One turn moves each row of this set onto another row. After a few examples, where does it send each row asked below?
kege: [ 25  -6 -13 -19  18 -13  18  41  17  38 -22 -13  15 -20  38  30 -15]
sagi: [ 33   0  -3  35 -12 -27  33  31  13  11  23 -32  35  -1 -11   8  -9]
mar: [ 28   1  -4  18   7 -32  40  29  55   3   0 -46  24  -4   1   4 -20]
ponez: [ 22  19  -3 -32  14 -18  28  12 -12  20   2 -36   7  13  23  36   8]
fabel: [ 20  10  13  29  24  -9  -2  15  10 -15   0  -6  23 -11  -9 -11 -21]
gek: [ -7 -48 -12   1  17   6  34  -2   0  -1   9   7   7   1  20  28   1]
Nofu: [-22  -2   3 -18  23  -6  22  34  21  17  -6 -10  31  -5   3  15  44]
Geru: [ 21 -33  10   6  -8  -7  32  17  14  43   2  13  -8   3  11  28   7]
vaka: [ 11  -1  11  11   8 -18  25  24 -20  35  10   6  13  26  33  38   9]
vuz: [  4  15   6  38  34  -9  28   4  24   9 -20 -31  11 -15 -13 -12  16]
tasa: [ 27 -10 -16 -27  15  -9  22   4  44  -9 -23  -5  -4  28  -1   4   4]
Goki: [-14 -14   1  27   6 -21  44  13  21  -8   8 -34  46   8  12   5 -31]
tus: [ 45  -2 -27   1   1 -19  35   1  15  20  -5  -3  -4  16  -9  33  26]
zaliv: [  2  20  19  22   6 -20  26   3   3  -4  13 -31 -21 -21   9  13 -15]
Kez: [ -4 -25  -1 -20  28  11  29  28  16   7  -6  -7  -8  -7  43   0 -12]
vasan: [ -3  23  13  32   2 -35  34 -13  22  22 -11  -7  17  -2  -3  -2 -20]
nefan: [  7  -6 -26 -14   2   1  11  40  -9   5   1  10  35 -17   6  13   3]
gib: [ -8   8   0 -40  20 -31  35  -8  23  23   3  -6  36  16  10   8   3]
vuk: [ 15  14  13 -19   8 -12  13  39  35  15 -11   2  -4  25   3  -5  28]
nulu: [ 26  -2 -32 -13  24 -20  57  -6  22  31  17   0   8  -6  11   5  16]
rige: [ -8 -24   3  -1  28  -6  14  13  19 -18 -25  -2  13  35  17  38  14]
gedid: [ 13   4  12  38  37 -29  14  13  30  -1  -2 -14   9 -29  20  25 -24]
bego: [  1 -21  23  37   5  -8  42  36  25  21  12 -44  24 -10   7   4  -4]
dov: [  3   7 -43   3  29 -20  21  23   9 -20 -16   9  31  16  18  26  11]
zik: [  3   8  13  20   2 -21  28  33  27 -24   0 -56  20  21   4  10  -8]

ponez turns into gib
sagi turns into mar
zaliv turns into vasan
Now find these:
dov turns into Kez
gek turns into Geru

One turn moves each row of this set onto another row. After a few examples, where does it send each row asked below?
vesib: [ -2  18 -14 -54  12  -6   3 -22 -33  16  57  26 -34 -32 -25  -7 -24 -12
  22  -2  10 -10  10 -21   6  23  54]
gula: [ 24  26  -3 -63   8 -24  -5  -6 -48 -38  25   8 -43  12  -1  -6 -14 -28
   0 -14   1 -23  16 -44   6   2   4]
Ninop: [-16  12  -5 -47   5 -13  -9 -14 -33  12  58  15 -21 -35  -6  -6 -24 -18
  38  -5   7  -4   7 -39 -10   4  44]
vumu: [ 22   7  22 -70  11 -15  -7   4 -25 -21  31   4 -13 -16  -1  -1  -4 -33
  27 -31  13 -28 -12 -15   9  29  28]
neki: [ -2  16   0 -48   5 -13  -9 -13 -41  11  57  11 -17 -32 -20 -17 -24 -27
  22  -8   4 -18   4 -33  -4  19  56]
guv: [ 26  19  20 -62  28  -4  -3   6 -14 -26  26   6 -16 -17   2   0 -15 -25
  20 -29  37 -40 -12 -15   9  39  27]
reb: [-10  -3 -17 -38  26  29  -7 -21   9 -34   6  -4 -18 -14   5 -13 -74  -8
  -3  -5  19 -26  -6 -34  10  23  79]
Mili: [-10 -17 -42 -41  26  10  19  -9 -16 -28   1  17 -43   9   1 -16   1  17
 -21  16 -10 -32  25 -43   4  23  57]
kilem: [ 27 -12 -22 -56 -26 -26  10 -28  15 -30  -3  14 -26   7  36  -7 -20  16
 -21 -21   1 -29  -9 -38 -18  32  38]
ful: [-25  -9 -30 -34  22   0  19 -12 -14 -37   6  15 -38   3   2  -8  -8   9
 -15   4 -23 -36  48 -43  -7  25  54]
Vimis: [  5   0 -25 -47  13 -16 -16 -21   7   3 -27  20 -12 -24   0  -7 -51 -10
   1  23  -5 -24 -19 -18 -20   9  17]
tagir: [-35   2 -23 -37  32  17  -4 -15   4 -32  28  -2  -9 -16  40  -7 -67 -14
   1  -1   2 -20  -5 -32  11  36  57]
nusog: [ 29  -8 -14 -32 -24 -37   3 -22   3 -30 -12   7 -17  -5  22  27 -24  16
 -17   2   2 -42   3 -34 -16  41  47]
dolo: [  0  -8 -43 -50  12  23  23 -16  -5 -17   8   8 -38  13   5  -9 -18  16
 -24   3 -13 -41  30 -37  -3   6  64]
Miko: [ -7   9   2 -46   8  -4 -15 -13 -36  15  53  27 -12 -30 -15 -13 -38 -25
  29 -18  13 -16  -9 -39   0  15  52]
Bifuz: [-27  10 -38 -42  22  26  -4  -7  14 -32   9 -19 -18 -20  29  -6 -53 -11
   4   3  12 -16 -18 -36   7  23  53]
roka: [ -9  21 -17 -43  13  -2   0   5 -53 -28  66  18 -26   2   6 -26 -39  -7
  -3  -7   8 -52  -3 -63   2   9  46]
fosev: [-18  -5 -30 -31  27  26  -1 -18  -2 -28  13   2 -17 -19  27  -4 -68 -15
  -4   2  13 -16 -18 -43  20  36  66]
pegi: [  5  12 -20 -36  25 -15 -23 -18  15  12 -10  30 -10 -23   9 -11 -46  -4
   3   1 -13  -5  -4  -6 -21  15  10]
rovok: [-20   5 -34 -34  25  12  -1 -13  20 -33  33 -13 -14 -30  25  -5 -72   5
   6   1  12 -21   1 -44  -1  33  58]
Veki: [ 19   3  26 -66  20 -18   6   7 -24 -25  31   9  -7 -20  11   9  -9 -17
  36 -19  22 -36 -12 -10  -7  14  21]
Mov: [-18   6 -22 -43  28  14  -2  -3   7 -34  35  -5 -19 -21  31  -7 -64   0
  10 -12   6  -7 -19 -31  13  37  75]
Nal: [  9  23 -15 -45   4 -12  -9   0 -45 -33  71  10 -22   0   3 -19 -37 -14
  -4  -2   0 -59  -7 -55  -3  11  41]
bar: [ 15  -7 -18 -38  30 -16 -34 -15  12  17 -17  32 -16 -15   2 -15 -45   0
  -4  15  -2 -10 -13 -17  -7  25  23]
nul: [ 10 -10 -11 -53  15 -20 -32  -3  18  10 -25  16 -19  -6  -3 -21 -54  -8
  -8  -1   1  -6  -5 -24 -19  32  29]
vurom: [-23  -1 -35 -42  21  -6  11 -13  -6 -27   3  -5 -35  13   6 -10   2  22
 -14  15  -7 -33  34 -36   3  28  67]
Taf: [ 12  14 -14 -47  33  -9 -10  -9   2  21 -24  20 -15 -16   3 -22 -33 -10
   2  -1   0  -3 -15 -19 -19  10  13]
kipin: [ 33  -3  -4 -28 -15 -23   8 -23   5 -42  -9  17 -10 -20  37   8 -14  13
 -13 -18   2 -46   5 -30 -29  32  31]
Sugos: [-12  -3 -35 -47  32  -9  15 -27  -2 -30   6   3 -37   9   4  -5 -22  23
 -13  18 -10 -42  53 -46  -3  18  42]
pilug: [-11 -15 -26 -51  20  -7   3 -15 -27 -19  10  17 -42   9   9 -13 -14  12
 -11  22 -19 -40  47 -49  -3  19  67]
telom: [-13  19  -4 -39  16 -20  -7   5 -39 -32  70   6 -17   4  18 -15 -33  -6
   9   2  10 -61  -3 -63 -11  13  35]
pevan: [ 13  26 -13 -56  10 -25 -11 -13 -33 -33  15  27 -55   6 -13  -9 -14 -28
   3 -11  11 -25  19 -61   4  16  -4]
dun: [ 33 -12 -15 -43  -7 -23  18 -27  20 -37  -7   5 -16 -12  27  28 -22  10
  -3 -17   7 -41   6 -41 -20  39  23]
puvo: [ 42 -11 -17 -32 -20 -23   3 -22   3 -38  -8  16 -27 -12  36   5 -10  18
 -19 -13  13 -30  -6 -39 -12  41  41]
Kek: [  0   0 -24 -50  32 -19   0 -20  21  15 -15  16  -9 -31  -4 -16 -45   0
   9  10   2 -13  -3 -21 -26  26  18]
Zepof: [ 39 -10  -7 -32 -18 -18   3 -23   1 -45  -7  19 -21  -6  27  18 -21   0
  -7 -20   0 -51  -9 -56 -19  27  32]
vor: [ 21  20  -3 -60   3 -23  -1   0 -47 -50  29  23 -47  16   5  -4 -11  -8
   2 -24   7 -22  18 -48   7   3  13]
Zuz: [ 31  -1  26 -73  10 -21 -18   1 -27 -12  20  21 -13 -13   7   0  -3 -19
  29 -30  19 -27  -6 -16   4  24  23]
zed: [  7  28   7 -48  12 -32   4  -8 -45 -41  21  14 -42  11  -7  13 -20 -15
   9 -13   8 -17  24 -51  -5   0   6]
lamor: [  6  11 -22 -55  -3 -11  -4  -5 -35 -27  74  18 -28  -8  24 -15 -35 -10
  -1   6   9 -70  -6 -57  -1  29  36]

vurom turns into Bifuz
roka turns into Miko
Mili turns into fosev
Now find these:
Zepof turns into pilug
kipin turns into ful
dolo turns into reb
Nal turns into neki
Ninop turns into Veki
Sugos turns into rovok
guv turns into pevan

One turn moves each row of this set onto another row. After a few examples, where does it send each row asked below?
vazok: [-19 -14   0  21   8 -26 -22  18 -12 -40  -8  12   0 -21 -31   6   4   6
   3  22 -23  -7   0  -6  25  -6   2  -1  -8  25  -1  -6   9  66  10 -17
 -25 -19   7 -14 -29  -8   3   6  13 -20 -10  11  -9   5   9 -32]
Nemon: [-11  -2   1  18   7 -31  -2   6  10 -24   8  -6  -3  -3 -24  -7   6   4
  -2  20  -4   8 -20  18  13 -16 -16  -2  20  13  23 -29  -7  29  -2 -28
 -43  -1  12 -28  -6   0  -7 -14  32   2  14  31 -17  -9 -29   3]
Kor: [ 16   9  -5  15  27  21  32  -4  10 -13 -17  11   5 -33   8 -15 -15  30
 -16   3  -7   4  21   2   1 -41  -3  25   6  24  -9 -13  11  22   8  18
 -38 -21   2  -8  35 -13   2   6   8  -2  -7  22   5 -33  -2 -26]
Gep: [  2  25  15   6   8   9  17  10  -2  37 -21  21  22 -35   6  -6 -13   2
  -1  17   7  10  24   6   3 -30  -1  18  14  28  -4 -23  11  10 -19 -12
 -15  -2 -13  28  -3 -15   7  46  41  16  16   0 -12   5 -11  -1]
potep: [ -8  43  -6  23  23  -5 -28  11  -9   1 -44  -8  22 -26 -13 -15  12 -14
  -2  10 -28  -4  -7 -26  25 -16   4  15   9 -34 -13  20  14  10   8  12
 -16   6   6  -9 -26 -18   3  28 -35  49  -4 -12  19  10  27  -7]
bos: [ 20   7 -18   8  29  29  35  -6  -2 -19 -23  23  12 -40   1 -10 -22  27
 -13   1   0   1  16   4  11 -42  -3  19 -11  25 -14  -9   3  10   7  21
 -28 -32   0   3  32 -11   5  12   2  -4  -7   9  -8 -21   9 -37]
zivit: [ 14 -14   3  11 -14  -1 -11   0 -11 -25   7  55  15 -43  -8  -7  31  34
 -35 -20  13 -19 -30  14  22 -15  14  11   5 -14 -12  -2  -5  24 -14 -17
  -6 -24 -18 -13 -10   4  19  -1 -12   3  36 -13  13  20 -22 -23]
Foz: [  1  14  22  10  13   9   1  12  -2  30 -19  12  23 -36   8  -7  -9   8
   3  14  -3  -1  40  -9  -9 -29   5  22   3  30  -8 -19  15  28 -14 -14
 -15  -4  -6  22  -6 -14   7  43  40   8  18   3  -3  -9 -10  -9]
Lita: [ 17 -13 -13  -2  -1 -16  15   6   1  -7 -25  44 -37   2  -2   7  13   2
 -13  -8   7  10 -34 -26 -11 -19  -2 -22  -2  13   0  -5  34   4   4 -40
  11  -2   3 -19   1   5   4   0  19   7  25 -37   8  17   0   0]
Repu: [ 21  -6   0  13   2  12  -2  -1  16 -31   5   0  -1  -2 -11 -38   4  27
  -7  -7  -5  16 -39  -6 -42   2  23   0  -5   0   9  -4  11  -2 -15 -32
  11  16   7 -11   2  11  12  17  26  -3   8 -31  26 -13 -17  -7]
rusur: [-13  -2   6  -7  -5  11  32 -10   9  22  -1  18   5 -10 -12  19  18   3
 -12   7  15  17 -24  31  21  -7 -16  -2   5  -9  13 -34  10 -17 -33  -9
 -38  -2 -26  30  -5  -5   2   8  -1  34  -7  -1 -20  33   7   0]
sinit: [ 11 -17   4  14   0  -5  -9 -17 -17 -12   7  55  26 -41 -16  -7  25  21
 -23 -13  18 -20 -38  18  36 -16  -8  14   0 -25 -16 -15  -2  11  -1 -21
 -13 -27 -24 -26 -17   2   3   4 -14  10  28  -4  -4  23 -17 -21]
vup: [-18  35 -26 -11 -19   5 -30  18 -22 -31 -33   0  14   8  -2 -16  30  -1
  27   8 -16 -15   6  -5   8 -16   9  -3  -2 -23  16   7  -9   4 -15 -12
 -35  -1  29  -4 -43   2   3  34   5  40   6 -10 -18 -24   8  -5]
pum: [ 22 -13 -10   6  -3   7   2  -5  16 -30 -12  14 -19   9 -10 -27  -8  18
  -4  -8   0  13 -47 -18 -33   2  16  -2  -4  -4   6  -3  14 -13 -10 -26
  15   7   5 -14   3   5  12  15  25  -3  12 -42  19  -3 -13  -7]
Vovo: [ 14  -6  14   9 -19   1 -12   8   3 -33   8  19 -15 -35 -13  -5   9  20
 -19  -6  -5 -26 -28   4   1  -6  40   7   0 -13  -4   9 -12  22 -25   1
   3 -10 -19  19  -3 -19  37  13 -22   7  19 -23  36  24 -25 -13]
Tok: [ 12  -3  23   6  -5   1 -12  16  11 -32   3   5 -23 -32 -16  -2   5  17
 -21   0 -16 -18 -17   8 -16  -3  41   1  -1  -1   4  17  -6  31 -24   5
  -2  -3 -10  11   3 -17  30   4 -17   6   9 -25  47  20 -13 -10]
dinek: [-13   6   4  21  44 -22   8   7  14 -17  -1 -29 -12 -12 -41   6 -26  -3
 -20  28 -24  13 -20  -5   5  11 -14   8 -10  13   7 -21  15  18  15 -13
 -17  11   2  -6   6 -10   5 -25 -10  12 -19   5  12  17  15 -16]
Kur: [ 14  -9  -5  -6  19  36  45 -16 -28 -22 -12  31  24 -22 -12   0 -22  16
   1   9   7   5  14   2   6  -9 -14  23 -31  14 -16 -11  10   4   2  -8
 -13 -15  -5  11   7   4  12   9 -21 -12 -12 -17 -12   0  39 -43]
Kifa: [ -6   9  20  27  26 -17 -19   8 -18 -20  26 -23  35 -22 -47 -24   9  13
  -5  18  -3  12 -11   1   5   9 -16  33 -12   8  -2 -25 -15  14 -25 -19
  -9   7  -3  -8 -35  -9   7   4   4  15  -8  18   5  20  -2 -28]
dige: [  3 -11  -3 -16  11  26  35 -13 -32 -26  -1  29  17 -18 -18   8 -14  12
   7   9   2 -11  -7  12  17  -1 -18  14 -43   0  -8 -13  13  -4  -2 -19
  -9 -18   2   5 -15   7   9   9 -13  -6 -13 -24 -26  16  41 -46]
Ros: [-28  27 -25  -5 -28   3 -35  10 -24 -23 -38   7  20   1  -1 -19  38  -4
  23 -14  -4 -18   2  -8  16 -13   5   2  -1 -16   5  -3 -14   2  -9 -13
 -34   1  24 -11 -39  -2  -1  21   8  33  16  -9 -23 -19   8  -4]
vobak: [ 14  56 -20   2  28  -5   0  -6 -16  -8 -15 -19  41  -4  -7 -17  10  -2
   9  -4 -15   3 -28  -6   3 -21 -18   3   0 -37   8  -8  -9 -23  17  -8
  -9  22  13  -9   4   1  -4  -1 -28  50  18  -2   0 -17   0  -5]
Leta: [-27  29 -36  -2 -15   4  -2  10   6 -33 -30  -4   4 -11   8  -3   0   9
   2  13 -37 -16 -14  13  30 -13  19  -9  13 -45  20   3  13  17  19  -2
 -45  -4  24  -5  -6   5  13  10 -24  32   0  -3  -8 -33  12   0]
mima: [ 11 -11  -3  -6  11 -27  15  -3  -6   1 -26  45 -30  -1  -9  17  11 -19
  -3  -4  17   1 -39 -22   8 -25 -23 -16  -9   9  -2  -8  39   4  16 -29
   4 -14  -3 -19  -8  -8  -9   2   3  10  13 -25   1  29   9  -2]
zuno: [-29  24 -35  -8 -26  -5  10   8  -4 -24 -33   3 -11 -17  10   1   3   9
   7   2 -33 -16 -15   7  37 -16  18  -3  15 -41  10   0  15  21  31  -5
 -31   2  25 -15  -8  -4   8  -1 -23  31   8   2  -8 -28  17   1]
rin: [ -5   2  20  -2   0  13  34  -7   6  33 -11  20  20 -11  -6  12   8   8
  -9  14  18  25   3  23  11 -17 -10  14  13   6   6 -31   4 -11 -33  -7
 -30  11 -30  36  10 -10   5  21   1  29   4   0  -9  27   4   8]
zun: [-13  45  -6  10  18   8 -22   5 -14   2 -42  -4  30 -36 -24 -13  14  -8
   5  19 -30   0 -13 -18  26  -5  -2  17   2 -38 -13  29  12  11  -1  10
 -10   6   8  -1 -20 -16   1  18 -32  37   1 -22  13  19  38 -10]
bov: [ 14  51 -19  14  32  -4  -7  -4 -15 -12 -18 -20  36 -12  -6 -30  -1 -11
   6  -4 -12  -6 -17 -13   2 -23  -9  14   3 -41   4  -9  -5 -16  23 -11
 -11  11  17 -21 -10   2   0   7 -30  53  19  -3   4 -25   0  -2]

Kifa turns into Nemon
Gep turns into pum
Now find these:
sinit turns into rusur
vobak turns into zuno
vup turns into bov
Kor turns into Tok
zivit turns into rin

One turn moves each row of this set onto another row. After a few examples, where does it send each row asked below?
gotu: [-11   2   6   0  -4 -16   4   5   6  16 -26   7 -30  -7 -23   3  29  26
  -9   4  12  40 -22   7   0  16 -26]
pasa: [  2 -12  23  -2 -10 -23 -37  17  -3  32  -2   6  34  -6  38  -5   9  27
 -15 -17   7  10 -13 -32 -13   2 -36]
Kupun: [ 19 -32  31 -23  25  22  -3 -13  16  19 -24   8   0  15  13 -22 -16  22
  -1  15 -37  28 -12 -10 -26   8  -3]
Sesid: [ -4  -4  68  22  16 -26 -21  43  19  25 -19  -9  -6  -4   2 -29 -17   5
 -23  -9  -4 -20 -17  34 -12   2 -20]
nokeg: [ 40  12  -8 -12  -5  -8   8 -14  -4  31  17  21  13   3 -24 -27 -17   2
 -19  -3 -19  10  -9   3 -18  -4 -36]
dus: [  3   1  64   4  21 -21 -14  24  10  13  -6   4  -9 -17   5 -45 -25   7
 -23  -1 -43 -28 -18  30  -9 -14 -19]
fep: [-12   4  31 -13   2 -35 -28   5   4  24  -1  -3  27 -30  21 -12  -9  36
   6   2 -37  -5 -26 -43  -3   9 -31]
pefi: [-17   7   8  -5   7 -13  22   6 -11  44 -25  -4 -16   6  -1  -9  28  28
   5  15  -6  17   3  17   7  -5 -13]
zali: [-22 -12  32  -1   5  -8 -33  10   8  22  13  11   5 -43   8 -45  -7   4
   6 -18 -18 -17  -2  41  17  14  -9]
fom: [ 20  14  35 -12 -18   7   6  30  22  18   4  17  46 -16 -11 -35 -16  17
  -7   3  -4  -9 -15  -6  20 -11 -37]
dumo: [ 26   7   4 -14   4  -4   0 -12 -25  35 -12   3 -30   3  -7 -24  10  38
  18  10 -27  14  -4   9   5 -19 -20]
viro: [ 13  -7  49  22  14  -2 -20  10   4  35  14  19  22 -32  -2 -47 -23  -2
  25 -20 -12  16 -12  37   6  -3 -30]
vibo: [ 10 -12  47   9  21 -10 -17  22   4 -10  11  14  -5 -22   1 -61 -27   0
 -28  -9 -17 -12 -28  16  -8 -11 -38]
vepa: [ 42 -16  43  -9 -36   2   0  34  24   8  -9  12  19 -28   1  -3  -8  23
 -13 -19   1   8 -20  17  -2 -26 -16]
Mel: [ 26  -6  44  12 -19 -11 -38  15  24  44   0   7   1 -39   0 -46  -9   3
  -2 -21   0   7 -34  35 -13  23 -30]
ren: [ 21 -18  44 -22 -22 -15  -2  53  15  12 -10  -7  30 -17 -11  -8  -2  23
 -11  -2  -5 -21  -1   4  21  20 -22]
sop: [-11 -18  25 -21  13  10 -13  -4  22  44 -42 -22  -5   0  -1 -30 -22  24
   6  18  -7   8 -19 -22 -17   6   6]
pumez: [-15 -40  41 -14  24   6 -15   1   5  26 -47   6   4  -1 -20  -7 -14   6
  -3   1   4  42  -7 -19 -14  -4   0]
tesu: [  5   2  45 -12 -11  -1  -4  28  29 -10   0  14  21 -27 -13   6 -17  32
   8  -9 -29 -11  -5  16  23 -20  -4]
sul: [  1 -19  50   1   1 -41 -33  17  -7  31 -19   1  23 -21  24  22  -1  32
   8 -18 -28  14  -9 -21 -14 -11 -17]
Gapek: [ 16 -14  -1  36   2 -16 -12 -18   9  34 -32   0   0   5  14 -25  -2  -7
 -34 -10  -4  41 -10  -8   6  -6   3]
tel: [  5 -18  53  29  16 -13 -21  37  15  -5  -2   2  -6 -12  -1 -38 -21   1
 -26 -22  18   2 -29  24 -15  -4 -32]
Zitof: [  5  -1  -3  32  20 -16  -8 -27  17  12 -19   7   5   0   0 -34 -11  -5
 -23   3 -28  36 -15 -19  18  16  -7]
nuzi: [ 34  -2   7  -9   4 -12  -3  -4 -17  12 -11  16 -28  -3 -29 -20  15  28
   5   7 -11  40 -22  -5   2  16 -45]
mogi: [  1  20  -1  -2  10 -16  15 -11  13  28   9  -3   2  -1 -19   1 -26  21
  11   4 -40  -7   2  22  -8 -10   2]
Nef: [ 15 -16   7  22  18 -30 -20 -21   6  12 -30 -13 -16  -8  -5 -21 -16   9
  -8   3 -50  19  -7 -15  19  20  10]
buzo: [  0  -8  27   3   3 -17 -13  -1  10   5  12  19  33 -24  40   0  -3  31
  -1 -11 -26  28 -30 -26 -18 -13 -31]
robaf: [ 27 -29  11  25   7 -35 -15  -5  -9  41 -43 -23  -8   2   7 -22  -4   0
 -20  -2 -23  20   3 -12  11  14   9]
potok: [ 31 -25  -1  -5 -19 -27  -1   7  -4  16  -4   7  -6 -17 -34  10  -3   0
 -28 -23  13  25  -9  10 -25   2 -19]
zol: [  3 -31  15 -31  11  22 -40 -10   7  14 -26  20  -4  14  -6 -28  -8  13
 -25   0  -1  22  -7 -24 -12  15 -12]
Fik: [-12 -13   4  -5   2 -41  11  20   2  31 -12 -23   3 -11 -35  14  -6  10
  -2  -1   2  -7   8  12  -5  25  -3]
rufov: [  4 -30  57   2   1 -25 -10  26  15  28  -3  13  10 -43   7 -26   7  -5
  -8 -14 -25  10 -13  51  -5  35 -18]

zali turns into rufov
pumez turns into zol
Now find these:
pefi turns into gotu
dus turns into Sesid
Zitof turns into Nef
fom turns into tesu
nokeg turns into mogi
pasa turns into buzo

